In the rows, zero is written as 128.
The rows below come in pairs that one turn or mirror swaps. Which row does each named row swap with?
The rows were stretched afterwards, more along some directions than others.
nisap: [119 173 121 127 152 145 149 165 144 138 150 132 128 116 167 114 127 111]
bega: [121 103 127 124 125 141 151 135 163 122 149 141 115 162 163 113 134 109]
Sene: [127 113 142 102 146 103 117 119 121 129 117 142 122 120 147 152 105 134]
tamu: [133 133 127 142 135 153 135 141 141 162 125 154 136 116 131 153 125 149]
gif: [151 125 144 141 129 117 137 128 152 141 137 119 133 120 103 117 126 129]
gipa: [151 158 122 126 143  99 116 157  90 129 148 112 105 113 141 148 109 119]
tezim: [126 126 128 141 114 132 113 144 115 101 131 143 119 114 105 133 126 124]
gesus: [121  70 140 120 121 133 119 130 144 118 138 119 143 127 122 134 143 122]
Nifod: [108 157 127 106 141 135 148 120 124 115 133 149  94 130 164 137 106 139]
Domo: [129  93 134 123 113 119 107 107 103 114 115 109 123 142 109 137 116 153]
rep: [134 136 137 114 134 112 148 122 125 144 130  97 118 127 131 120 152 141]
dap: [135 147 123 125 150 134 125  99 113 129 130 139 107  69 143 155 131 167]
Gil: [117  99 137 111 110 114 129 134 109 101 148 128 103 131 143 129 148 104]
Sesat: [109 137 130 152 132 159 139 126 153 164 126 137 142 116 124 146 135 153]
begal: [117 158 119 122 160 147 162 120 119 140 126 145 105 114 171 135 116 165]
Mekur: [142  99 126 130 126 110 104 133 110 126 141 152 154 127 119 145 112 176]
Sir: [146 101 128 131 126 115 105 126 118 146 137 137 141 122  97 159 108 176]
kop: [120 102 137 121 122 145 135 138 149 117 136 171 126 121 158 129 109 119]
Fiko: [108 132 128 126 139 118 135 121 129  83 131 128 100 111 136 124 126 127]
Kuz: [119 110 138 134 120 128 116 108 133 143 100 151 123 127 110 162  94 155]
tugu: [146 103 149 123 107 110 124 116 146 125 145 107 125 119  97 129 153 112]
zekim: [124 149 118 131 140 113 150 120 113 151 133 114 108 137 153 120 125 166]
lefe: [136  94 139 100 128  75 122 125 110 113 155  99 145 130 126 109 153 155]
pufis: [113 155 126 129 150 155 153 144 175 115 145 173 117  99 155 125 123 127]
Doled: [132 176 123 141 117 144 110 155 120 111 142 155 126 105 134 144 112  89]
meruf: [115 134 128 134 108 146 107 138 109 103 153 151 112 127 145 147 118  98]
bilug: [128 155 132 137 145 136 130 126 106 148 128 133 129  69 133 133 143 164]
kotov: [160 128 143 126 138 115 114 115 135 116 135 123 142  83  88 128 148 143]
Nenu: [127  96 144 105 130  90 124 108 119 142 138 105 131 121 120 122 144 170]
sisan: [ 90 111 129 120 140 158 152 114 137 129 115 118 140 150 131 125 133 150]
Naro: [116 108 119 133 125 139 140 120 134 111 146 149 104 151 164 134 123 125]
bikas: [123 146 129 116 145 114 151 119 137  98 130 147  98  94 161 127 131 120]
torum: [132 136 129 131 121 114 141 112 122 147 138 102 104 150 135 140 130 139]
Fogon: [119 142 119 143 136 151 141 151 134 165 152 127 144 123 141 140 136 137]
lerub: [ 92 132 125 131 128 144 133 131 127 114 137 106 139 143 132 117 141 118]
ral: [123 123 137 110 132 117 135 131 124  97 125 115 124 128 123 114 112 125]
Taf: [131 175 117 126 150 117 100 150 111 125 135 121 116  98 142 153  97 119]
kapu: [112 112 150 120 135 124 141 109 124 162 114 124 130 136 136 140 110 145]
Kebo: [115  98 121 121 137 137 111 124 112 116 124 140 149 141 130 148 140 156]
getud: [137  92 129 107 130 101 125 125 127  95 157 101 135 142 132 108 182 126]

begal pairs with nisap
lerub pairs with Naro
dap pairs with Taf
meruf pairs with Fiko

The rows below come in pairs that one turn or mirror swaps. Which row does each named row swap with?
The rows were stretched afterwards, more along some directions than others.
lisal: [128 118 123 142  76 115 167 155 142 143 142 153 133  92 150 126 132  79
 151 139 174 130 145 163 124 140 114 160 130 160]
Notep: [115  96 100 153  95 114 137  93 137 117  95 123 150 115 134 149 159 128
 126 132 157 101 137 142 155 138 129 126 105 141]
toku: [104  85 132 157 116 150 146 153 107 129 102  84 103 163 145 126 180 158
 113 108  73  86 114 105 158 104 139 142  86 152]
raku: [138 114 143 128  67 126 128 173 133 137 138  79 121 150 127 108 208 154
  96 114 116  85 137 144 141 161 138 114 119 190]
sek: [149 116 157 107 156 146  95 121 130 144 144 145 111 170 150 142 112 158
 134 133 143 125 141  96  94 112 152 111 146 143]
tagik: [120  72 171 145 111 145 149 147 113 107 136 135 147 150 141 158 195 120
 123 122 145 109 145 135 136  88 169 129 106 127]
mog: [127 123 154 143  97 103  96  93 152 150 148 113 154 139 159 105 174 126
 131 133 170  95 150 172 115 162 119 125 106 145]
lizu: [128 105 139 120 109 153 153 168 119 127 142 115 146 147 107  97 141 131
 120  77 145  88 129 134 111 143 137 141 119 134]
dila: [131 113 127 138  78 125 146 131 148 153 161 162 130 103 153 145 148  87
 159 133 170 132 142 154 125 136 105 169 116 171]
rozog: [128 106 158 123 166 153 108 120 120 138 134 159 114 180 140 138 115 154
 136 127 138 123 146  98 109 100 155 123 133 130]
Dulo: [128  96 135 135 104 152 152 155 112 103 131 124 139 115 114 109 127 120
 110  69 140 103 115 139 115 133 129 123 108 124]
Rezeg: [106  94  97 161 103 119 148  96 128 111  99 142 149 117 130 145 143 123
 134 131 151 103 134 146 155 126 134 139 111 133]
sopig: [123 102 114 151  69  99 127 109 139 124 114 103 151 114 146 146 174 129
 119 139 158  93 144 150 151 163 127 120 107 163]
Zozu: [145 118 136 140  97 127  95 111 138 122 108 130 153  99 145 130 164 135
 121 125 182 133 115 147 117 149 105 110 102 115]
mef: [ 93 137 178 153 127 101 159 104 112 138 139 132 140 163 166 145 171 106
 160 147 138 111 170 127 134  82 162 164 110 122]
zom: [147 134 155 138  72  99 118 169 107  98 138 131 132  72 147 123 126 121
 120 117 162 136 113 123 144 162 145  82 108 164]
Retan: [127 101 193 145 113 128 104 158 111 129 165  99 117 169 141 107 185 140
  88 126 105 108 134 111 153 137 164 119  94 145]
zuv: [112 102 138 159 113 107 122  99 158 150 160 126 146 167 153 104 142 101
 161 131 145  76 168 178 109 133 128 158 123 151]
rogi: [123  82 174 147 114 140 163 145 114 114 135 150 143 142 130 159 176 110
 139 121 143 115 155 138 119  92 158 124 116 132]
rava: [104 143 174 149 127 103 149  92 118 142 134 132 143 161 158 133 175 103
 153 149 132 117 171 146 133  86 153 167 108 119]
sifo: [124 111 189 149 107 128 134 199 107 134 151  97 123 152 136  85 171 145
  90 127 107 100 131 118 149 153 171 119 105 152]
tep: [136 109 134 122 101 148 154 165 115 114 132 126 140 125 106 101 123 126
 118  79 143 109 121 150 119 148 123 143 126 122]
femi: [111 162 151 141 107  79 139  83 110 131 135 125 147 111 172 128 137  96
 156 144 167 133 156 134 136 122 141 130 101 133]
ruf: [113 163 145 141  88  84 148 118  99 130 128 128 142  92 165 111 132  99
 150 136 161 131 143 127 144 140 146 119  99 150]
nit: [136 115 152 121  74 138 112 180 133 135 136  77 129 152 125 101 204 166
  83 100 127  85 133 142 124 158 134 118 116 171]
suler: [122 120 140 148  78 117 161 165 143 142 149 146 153  97 140 124 144 100
 140 153 173 123 149 163 130 150 126 158 138 146]
Fot: [137 123 140 139  99 115  91  96 150 133 128 114 153 117 156 118 165 126
 127 129 171 119 129 163 113 162 109 117 109 134]
suna: [140 119 162 121  87 142 120 177 126 135 141  93 134 150 116  91 185 160
  87  91 143  87 131 137 119 174 135 108 111 161]
zomoz: [143 124 133 133  98 113  96  98 144 123 111 123 156  93 152 121 162 121
 128 126 175 129 119 157 113 145 103 106 107 121]
gepi: [114 125 170 144 102 122 172 187 113 138 138 118 135 111 141  90 145 119
 113 140 134 114 139 125 136 137 161 128 120 135]
fabo: [161 141  97 113 110 102 124 134 123 131 104  93 128 105 141 131  92 113
 141 108 138 134  99 110 123 143 147 104 120 128]
ver: [122  92 173 161  97 112 117 108 107 112 174 117 117 131 156 150 175 115
 117 122 122 118 130 129 163 151 136 127  78 162]
Pob: [122 130 174 143 104 127 154 192 117 144 134 121 148 130 132  93 156 134
 103 148 133 111 144 129 140 139 160 139 119 133]
gem: [146 139 151 135  78  91 114 161 101 102 141 128 134  77 152 121 121 116
 124 115 164 136 116 122 151 166 153  87 105 164]
Pagap: [149  66 156 126 102 144 140 161 114  99 136 130 149 117 127 150 163 122
 106 112 156 127 141 119 130 122 170  82 108 144]
dupi: [124 112 131  81 119 153 168 129  96 152 141 101 148 123 142 126 130 161
 116 121 137 107 129  90 136 136 158 117 132 150]
teki: [108  79 148 174 115 127 116 141 122 130 129  90  95 187 146 110 165 135
 103 122  66  93 133 117 158 122 139 153  78 152]
vuk: [135 116 122 135 109 161 118 149 137 120 100 163 103 150  98 136 152 143
 133  99 133 114  94 134 135 126 125 170 137 134]
fupo: [105 103 143 172 109 108 105  96 158 148 159 127 145 172 158 121 160 103
 151 132 145  72 169 188 120 139 129 179 124 143]
tes: [122 110 193 144 107 138 123 191 108 130 154  97 119 156 136  92 185 156
  84 130 106 101 126 113 151 145 168 118 104 150]
Zivo: [119 128 130  83 117 137 171 109 108 161 158 127 144 119 137 122 114 130
 136 124 151 110 139 104 133 143 155 135 132 154]
rirod: [113 101 147 165  98 103 111 108 154 147 164 136 136 178 157 128 144 106
 162 138 140  75 156 178 129 149 133 185 131 161]
zeso: [116 103 127  92 115 158 171 132 100 149 134 111 140 123 142 125 141 167
 121 123 122  98 136  96 131 130 146 121 135 158]
kis: [110 158 163 143 110  80 140  80 115 140 142 123 149 121 171 128 144  90
 158 138 158 122 161 136 132 115 141 140  96 130]
Kob: [126 109 195 150 116 135 129 187 105 128 149 105 119 163 135 100 174 155
  87 132 105 102 131 107 150 138 176 112  96 146]
lefi: [143 119 118 133 104 160 114 162 139 122  92 149 101 136 103 130 166 152
 124  94 134 119  82 136 131 132 125 152 130 136]
dosin: [124  91 163 146 119 148 149 132 115 111 121 151 142 144 135 164 181 118
 133 119 149 118 154 129 123  88 158 135 118 119]
mil: [135 108 148 131  69 132 124 190 125 137 131  81 120 159 123 111 211 163
  89 111 116  80 137 137 137 165 138 126 117 185]
fil: [121 109 135 139  76 117 177 168 141 150 153 152 146 101 141 125 143  94
 146 140 164 120 154 161 126 137 115 163 133 158]
salat: [107 101 169 154 115 140 157 140 117 107 130 142 137 150 135 150 196 121
 138 122 133 114 155 148 128  74 152 145 117 125]
Mebup: [130 135 133  82 126 143 159 112 118 171 168 136 140 136 123 122 107 130
 138 128 147 113 137 108 127 146 156 148 137 148]
vem: [138 125 164 109  81 151 114 182 123 136 136 102 133 143 121  99 188 165
  90  94 147  91 125 137 116 173 129 115 133 162]
ziku: [147 120 145 110 161 149  98 104 132 152 136 142 108 172 152 144 104 147
 143 129 139 133 142 102  97 107 136 122 149 137]
raf: [144 147 111 116 107  93 134 130 109 123 113  95 142 109 142 124 100  96
 146 105 132 136  98 119 138 130 164 113 107 123]
vipat: [121 112 132  81 120 146 173 109  98 146 146 112 147 111 146 127 125 150
 123 125 147 111 134  88 133 142 150 118 123 153]
kopel: [161  80 140 127 107 128 124 162 103 102 154 120 137 115 129 134 117 108
  99 106 150 145 135  99 140 147 164  73  93 153]
mugog: [149 114 134 134  97 157 103 164 134 110  94 135 106 122 115 124 180 155
 109  90 135 126  78 141 125 136 114 128 117 130]
ridam: [157 122 137  93 152 149  98 112 134 151 137 145 117 160 141 153 100 151
 142 125 149 134 139  98  86 118 132 120 162 132]
kone: [110  88 127 152 112 139 135 142 116 131 102  77 105 158 147 119 173 153
 119 113  73  85 116 105 156 108 135 137  88 149]
viges: [126  95 176 158 103 115 104 109 109 116 175 117 112 134 157 142 170 114
 115 117 121 116 130 124 162 151 137 126  77 162]
Tigap: [102  85 137 174 111 130 128 147 121 134 116  86  97 171 145 107 159 128
 116 118  67  91 130 119 159 111 127 153  77 152]
dolu: [140 154 120 117  93  96 136 123 109 122 106 111 146  91 144 120 103 101
 142 110 144 132  99 115 134 135 158 114 103 125]
koma: [110 102 157 174 106 113 114 104 152 148 169 136 146 180 154 133 155 112
 157 140 134  69 165 181 123 129 134 168 125 154]
Gur: [125 118 130 138  75 121 159 164 147 153 145 151 144 102 147 121 151 101
 142 147 165 116 149 160 131 143 124 170 142 156]
Gar: [117 161 156 134 104  80 145  82 114 140 139 128 148 109 168 123 135  96
 157 149 164 128 152 134 139 129 144 138  98 131]
Piguf: [126 114 143 136  84 119 128 112 125 145 166 146 124 118 160 131 155  91
 158 129 141 123 134 137 145 124 131 154  93 175]
Vev: [163 143 104 106 110  97 114 118 133 133 106 100 134  99 147 134  90 106
 144 118 155 139 104 120 121 144 145 106 129 124]
Detip: [126 122 138 125 100 148 140 173 123 118 126 124 143 131 113  96 147 128
 120  76 147  92 121 151 117 145 132 150 131 130]
Luvur: [122 117 150 141  98 108  92  92 146 146 148 114 150 141 166 117 178 131
 124 134 166 100 154 175 114 155 113 128 120 143]
lafo: [119 107 151 126 167 153 124 113 114 132 123 160 125 178 135 131 116 157
 139 132 134 118 156 100 118  89 157 123 125 126]

Piguf pairs with kopel
teki pairs with dolu
mugog pairs with sopig
tes pairs with femi
Notep pairs with lefi
dila pairs with Pagap
Mebup pairs with lafo
Kob pairs with Gar
vuk pairs with Rezeg
ruf pairs with Retan

The rows below come in pairs that one turn or mirror swaps. Which row does each named row swap with?
The rows were stretched afterwards, more along some directions than others.
fomir: [117 143 134 126 119 128 128 111 109 119  96 134 109 127 100 145 127]
bebal: [158  81 122 126 115 144 155 103 132 116 105 135 136 131 121 165 118]
Mag: [133 158 140 127 138 109 147 143 107 105 152 109  88 150 119 125 134]
Puv: [151 136 132 115 132  90 121 127 118  99 103 131  88 104 147 137 125]
vidi: [161 115 139 106 122  81 117 123 117 132 107 112  81 135 160 154 120]
tud: [160  97 124  91 130 101 123 125 139 130 115 132  86 130 154 166 127]
fumom: [109 134 149 126 120 106 124 115 154 150 133 131 113 145 122 126 120]
tif: [102 102 112 113  74 112 100 105 120 122 123 160 101 145 134 125 150]
turez: [134 162 155 125 138 131 178 129 108 135 117  90 135 108 131 131 122]
suv: [160  97 118 113 129 147 164 106 118  98 107 128 132 136 111 165 111]
kofoz: [139 150 150 140 142  91 135 171 108 122 141  94  93 135 156 122 138]
vomi: [138 105 121 134 135 114  91 118 123 115 129 149 129 123 148 145 113]
lali: [126 149 149 124 130  96 137 144 111 123 147 100  73 154 132 128 135]
soz: [133 164 150 144 147  89 127 158 102 120 148  88  75 136 149 127 126]
guki: [109 137 145 122 116 127 138 109 124 127 110 123 118 117  97 129 134]
besa: [133 163 144 159 162 151 162 168  92 127 141  91 140 128 122 135 120]
linad: [138 127 130 107 133 107 128 115 146 113 129 115 102 117 131 116 106]
Buben: [169  97 116 117 123 155 138  92 123 110 104 142 123 127 127 172 117]
divib: [159 142 128 149 172 162 172 163 100 116 139 113 146 131 132 141 128]
tizo: [137 144 151 128 140 136 169 140 109 131 109  98 151 109 136 121 133]
dipo: [168 104 133 101 106  92 120  94 140 119 107 130  76 133 150 153 125]
zube: [156  85 108 118 125 149 162 118 130 104 107 143 155 131 121 159 122]
dab: [148 129 139 105 139 104 126 113 123 105 133 100  93 114 137 127  97]
metu: [126 113  99 136 120 145 103 119 144 154 119 161 147 140 129 118 125]
gogo: [158  92 139 110 105  81 111 108 130 124 112 120  75 127 161 161 120]
resos: [120 146 139 151 143 148 153 155  95 117 139 104 127 145 112 138 131]
devar: [147 127 143 101 135 105 117 109 131 115 136 108  95 116 134 120 101]
bal: [167  88 110 106 148 165 175 122 140 111 111 140 148 126 115 171 120]
kogu: [119 159 155 116 138 104 143 119 102 121 105 107  84 115  97 145 113]
fezo: [120 108  95 124  84 127 119 109 126 127 129 173 125 139 142 128 146]
saz: [112 137 162 132 122  88 117 117 140 150 119 111 120 146 117 120 120]
pavaf: [139 120 148 103 117  79 115 124 115 138 107 104  81 132 153 158 123]
boset: [143 114 116 125 121 110 105 127 128 121 114 155 118 101 153 128 142]
Zako: [131 150 129 164 150 148 161 154 109 122 141 112 138 147 114 126 130]
Fel: [160 115 108 124 139 112 132 134 123 102 110 160 115 104 139 136 125]
kiro: [140 103 105 132 117 145 108 113 146 155 125 163 155 145 126 110 127]
pafu: [152 175 143 152 177 145 155 167  85 131 140  99 131 132 136 137 129]
mereg: [144 162 154 134 163 104 159 172 110 106 149  76 108 127 145 128 117]
Pav: [142 111 116 136 144 136 115 127 140 124 137 159 140 119 153 144 113]
tafal: [112 146 125 155 133 137 124 161 106 145 143 122 132 161 127 134 135]
kulu: [127 146 139 138 122  89 125 159 117 120 151 110  86 144 144 115 134]
nasu: [133 106 104 137 111 137 112 117 145 159 120 157 151 153 125 109 128]

kofoz pairs with resos
bal pairs with tud
tif pairs with tizo
zube pairs with pavaf

